Families of rows that turns and mirrors carry onto each other, the same ones carrying the whole set onto itself: the rest of each named row's family, in list order
4 families of 8 rows
Fogu: [ 20  19 -35 -16 -15   0 -28   8]
Kuz: [ 12  49 -20  -2 -24  16   0  27]
Nodim: [-5 32 -8 -4 -6  0 -6  2]
Popug: [ 22  27 -30 -20 -18  -5 -22   8]
ses: [ 20  18 -28 -19 -21   1 -28  12]
bag: [ 21   1 -27  -6  -1  19 -11 -10]
Padun: [ 14  49 -32  -3 -24  13  -2  27]
gona: [ 19   2 -14  -3  -2  21 -10 -10]
Guro: [ 10  27 -39 -27 -14  21   8  -4]
mado: [ 18   0 -27  -2  -1  21 -12  -9]
menoz: [ -4  27 -10  -5  -1   0   3   3]
nopep: [ -3  25 -11  -4  -3   2   8   3]
vozok: [ 24  24  -8  18 -13  15 -20  21]
non: [ 11  25 -36 -27  -7  18  12   2]
poto: [ 36  22 -37  -1 -25  35 -14  13]
vofi: [ 18  23  -5  15  -8  13 -27  16]
sudov: [ 36  20 -35  -7 -15  40 -12  15]
Raku: [ 15  50 -20  -4 -26  14   0  25]
Basi: [ 12  31 -10   8 -11  36  16  10]
banub: [ 13  32 -20  12  -6  34  15   6]
rab: [ 36  25 -34  -2 -25  35 -18  15]
nevof: [ 12  23 -19  14  -7  40   9   7]
Fatos: [ 10  25 -17  12  -8  40  10  10]
dip: [ -3  29 -11  -1 -11  -3   0   2]
Tud: [ 12  -3 -19   0  -3  25 -11  -4]
nanir: [ 20  27 -28 -22 -20  -5 -21  10]
surir: [ 15  25 -39 -22 -15  20  17   4]
tadi: [ 18  26  -7  15 -11  15 -29  15]
zana: [ 16  26 -40 -21 -18  23  16   3]
bibaz: [ 38  17 -38  -4 -21  35  -5  16]
tuva: [ 21  26 -10  20 -20  17 -24  16]
luma: [ 19  52 -27  -6 -24  11  -1  22]

Same family as Raku: Popug, mado, menoz, poto, Fatos, surir, tadi
Same family as Tud: Fogu, Nodim, non, Basi, bibaz, tuva, luma
Same family as vozok: ses, Padun, gona, Guro, sudov, banub, dip

Families of rows that turns and mirrors carry onto each other, the same ones carrying the whole set onto itself: the rest of each named row's family, in list order
5 families of 6 rows
susu: [ 27 -11 -10   8  -8   0 -23  -2   4 -19  19 -10  -2  13]
pup: [  0  11 -12   0   5   1   5   5  16 -40  17  20   9  10]
nokif: [ -6   0   0  13 -14  13   4  -9  -3  15  15  -5 -12  18]
Takir: [ -1   2   7   9  -7 -12  -8  -9  -6  13  17   6 -22  11]
baziv: [-16  -9   9   9 -15   5   2  -8   9  21   8   4  -9  16]
Zaver: [ -6  18   1  11 -16   1 -28   1  21 -10 -11   3 -11  10]
bip: [ -6   6   2   9 -12   0   1  -5   6  27  12  -1  -8  20]
Lipe: [ -1  17   1   2 -21   8 -26  13  10 -21  -9   9  -7   5]
reved: [ -5   0   1  42  -6 -18  -7  21  12   2  15  20  17  -1]
sadif: [ 27 -13 -14  14  11   7 -12  -6  14 -17  10 -13   6  12]
sinel: [ -4 -13   6  26  -9 -27 -14  21  13  12  14  16   5  -4]
dodap: [  5  -2 -18   9   8  -5   4  -1  10 -26   4  24  32  13]
Nug: [ -9 -16  -7  25  -2 -14  -5  22  18  14  20  28  12  12]
Fon: [  4  -3 -19  -5   6   0   4   0  15 -27   7  27  23   0]
Git: [ 10 -16   9  25   2  17  18  24  12 -14  12  29   0   9]
biruf: [ -5  -7   8  32  -8 -20  -5  27   1   7  21  20  12   4]
fisom: [ 22 -15  -9   2   8  -1 -20  -4  11 -27   6 -10   2  11]
gub: [  8 -22  13  24  11  18  18  21   8  -7   6  16  -3   2]
nesam: [ 28  -8  -7   4  -3   5 -22 -11   3 -20  12  -7   9  13]
fazi: [ -3   3 -20   4  -2  -1  -2  -2   1 -30   7  24  26  -3]
Tok: [ -4 -11  18  33  -7 -22  -7  16  13   8  13  21   8  -2]
sukes: [-14  14   2   9 -15   3 -27   5  18  -5 -15   7  -2  -4]
mene: [ -7  16   6   1 -24  11 -27   1  14 -13  -5   3   0   8]
dit: [-13  -9   3   3  -7  -3  12  -4   2  21  11   7 -13  14]
mufis: [  6  12   7   4  -9  -6 -35   6   2   0  -8  10 -13   2]
diba: [ 12 -10  15  28  12  10  18  22  18 -18   8  17   8  13]
Zod: [  3 -17  -1  15  15  11  14  27  12   3   2  31   4  18]
bivof: [ 20  -3 -12   4   1  10 -19   8  25 -31  22  -5   0  14]
deg: [ 18  -7   3  22  11  16  16  27  21 -16   2  19   0  15]
ful: [ -1   5 -24   8   4  -9  13   2  14 -23   9  29  23  12]

Same family as dodap: baziv, nesam, Tok, mene, diba
Same family as Nug: pup, Takir, mufis, Zod, bivof
Same family as reved: nokif, sadif, gub, fazi, sukes
Same family as dit: susu, Lipe, sinel, deg, ful

Families of rows that turns and mirrors carry onto each other, the same ones carrying the whole set onto itself: the rest of each named row's family, in list order
5 families of 8 rows
Rolu: [  9  20   1 -10 -10  10 -25 -12  -6   1]
Rus: [-10  25 -11   6   3  -5  -1  16   1  10]
lav: [  6   7  -8 -32   2   5 -22   7  12  20]
vig: [ -8   9 -12   6  -1  20  -3  27 -13   2]
Kanil: [-23 -11   9   8   4 -15   8  -4 -10  10]
meka: [ -5 -12  13  -3   3   0 -13  -5   6 -17]
pafe: [-19 -13  20  12   7  -4   9  -4  -8   6]
Tefa: [-17 -22  -1 -31   9  14   0   4   0  22]
Fupu: [ -1 -12   2  -8  -1  37  -8  11 -21  13]
nup: [-12 -22  13  -9 -17  15 -13  20 -25  16]
nozut: [ -4  15 -17  -3  -6  23  -9  13 -22  20]
Denu: [-17   1   8   2   7 -20   1   2   9   1]
rim: [  4  16   1 -24  -1  17 -20 -14   5  -2]
tun: [-25   0  11   0   7  -8   9  -8   1  -3]
Bukoz: [ -5  10   2  -1 -20  14 -16  21 -28  17]
vadeb: [ -2   2  19   8  -4  19 -11 -10 -10 -12]
tiv: [  9   5   3 -18  -4  17 -26  -1   6 -10]
domu: [  4  10   9 -25 -15  -7 -26   3  -7  29]
zot: [ -3   3  -5 -38   5   6 -12  -9  10  23]
zeruz: [-10 -10  26  -2 -18  -2 -16  -1 -16  -4]
bube: [ -8  -8  11   5  -7  10 -10 -10 -15 -15]
dagu: [-18  -5  21   1 -11 -22  -3   4 -11  15]
lik: [  1   1  10 -25   8  -4 -12 -10   9  34]
ruko: [-22  20  -8  -1   7  -5  12   5  -4  15]
nuv: [ -9 -18  -6 -26   9   1  -8  17   7  27]
dafig: [  1   7   0 -28  -1  -7 -19 -10   4  29]
botu: [  0  22 -11  -1   2  22  -7  14 -16  28]
Fer: [-14  20 -17  -2   3  22   3  15 -15  11]
liri: [-14 -23  -5  -8   5  18  -1  26  -9  10]
nofa: [ -7 -30  15 -21   8  13  -5   1  -5  24]
pel: [ 10  25   8 -11  -2  12 -21 -12   0  11]
nesu: [ -9 -28   5 -25   3   1  -7  -3  -1  25]
dazen: [-10  19   6   0 -14 -11  -9  14 -16  28]
les: [-15 -12  -9 -14   3  32   3  15 -16   9]
pep: [-15  16 -10   1   4 -11   4   7 -10  30]
mufe: [-10   1  13  -8  -1  11  -7 -14   0 -16]
zufim: [-11 -19  14 -23 -12  -7 -14  12 -10  32]
doki: [  6  11  16 -12 -22   8 -30  -2 -14   3]
Vekod: [ -7 -22  -2 -12  -5  29 -11   9 -22   9]
zoz: [-16  13   1   3   9  -8   8   9  -5  34]

Same family as les: Tefa, rim, tun, zot, ruko, Fer, mufe
Same family as bube: Rolu, Kanil, nozut, dafig, nesu, pep, Vekod
Same family as zoz: pafe, Fupu, vadeb, lik, botu, nofa, pel

